The same turns and mirrors carry the whole set onto itself, and each row onto the other rows of its family. Which rows share a family with each named row? Give them in list order.
These 32 rows form 4 families of 8 rows each.
Vunon: [  1  -2  -6  11  -4  -7  -7  21  12  11   7   8  16 -16   7  12   2   8]
ruta: [  3  -5  -8   5  -4 -11 -10  20  15  11   4  10  19 -12   4  14   0   6]
pivuf: [  0   1 -14 -11   4   0 -15   6   2  15   0   9   7  -3   4  16  -2   7]
Notor: [  6  -5   3  16 -14   2   0  11   8 -10  -4   1  18  -5   7   5   6  15]
Valo: [16 -3 -8  3 -2 -2 -6  7 -2 -2 -3 16 13 -8 10 20  6 20]
zogup: [  0   4 -12 -12   1   0 -12   4   3  17   1  12  11  -2   1  15  -4   7]
Nol: [  2   4 -11 -10   5  -1 -14   9   1  15  -1  13   8  -3   4  17  -4   9]
tet: [ 3 -7  0 -6 -8 -3 -8  6 14 14 -6  3 16  6  1  9 15 17]
bol: [  3   3  -9   7  -6   4  -5  13  -6  -3   8   7  12 -12   8  13 -10   1]
lepe: [ 4 -4  0 -5 -6 -4 -9  7 19 14 -8  5 15  2  1  6 14 16]
doz: [  0   4 -10   9  -7   5  -2  11  -9  -6   6  10  12  -8   7  12 -10   6]
Sevi: [  5  -3   5  15 -17   1   2  11   6  -6  -3   4  20  -3   2   3   6  15]
gose: [  4   1 -11 -12   0   4 -17   5   0  15  -1  12   7  -1   4  13  -4   5]
zuki: [ -2   2  -5   8  -7   6  -7  13  -3  -7   6   9   8 -10   5  13 -12   3]
kemug: [-10   2  -1   1 -12   3  -8  10  12  10   0  -3  14   1  -5   1  -3   0]
nef: [ 8 -4 -5 -4 -6 -4 -8  3 12 15 -8  3 20  4  0  7 15 18]
sev: [  2  -4  -7  12  -6  -9 -11  20  15  12   3   9  16 -12   8  13   1   9]
Dun: [ 15   0  -8  -1  -2   2  -5   7  -2   1  -9  16  16 -10  10  17   6  21]
Voza: [  2   6 -10   9  -5   4  -6  11  -5  -6   4  10  11 -12   5  11 -11   4]
zuf: [15 -4 -9  1 -4  1 -2 12  2 -2 -8 16 16 -8 11 15  9 22]
bifut: [-10   3   0   2  -8   0  -9   6   8  10   6  -1   9   2  -4   2  -6   0]
boti: [  2  -5   1  14 -16   3   2   9   9  -6   0   1  18  -3   2   0   8  13]
lapi: [ 3  2 -3 -8 -7 10 -3 -3 -6 -5 -5  5 11  6 -3  6  2 13]
Fod: [ 4  1 -4 -8 -8  8 -5 -4 -3 -3 -8  6 10 10  1  6  2 13]
lopam: [ 2  3 -2 -1 -9 13 -5 -4 -6 -3 -8  3  9  5  1  7  3 15]
gopin: [ 12  -3 -10   1  -3   2  -6   8   2  -2  -7  19  15  -8   9  17   8  23]
sepif: [  1  -3   1  16 -14  -2   3  12   9  -7  -2   0  21  -6   1   8   7  16]
ruke: [ -7   1   0   3 -10   0  -9  10   7  10   4  -6  11   2  -3   1  -5  -1]
sopu: [-10  -1  -2   3 -12   0  -8   8  12   6   7  -4  12   4  -2   4  -4   0]
Sef: [  3  -4  -1  -4  -7  -2  -8   3  17  12 -11   5  18   6   0   8  12  20]
rele: [  2  -3  -7   8  -3 -11 -10  16  17  11   5   7  17 -16   7  13   4  11]
nirel: [  3   2  -2  -5 -10  12  -3   0  -6  -4  -7   5  12   9   1   7  -2  10]

The rest of the family of ruta: Valo, gose, zuki, kemug, nef, lopam, sepif
The rest of the family of bifut: Vunon, Nol, lepe, doz, zuf, boti, Fod
The rest of the family of rele: Notor, zogup, bol, Dun, sopu, Sef, nirel

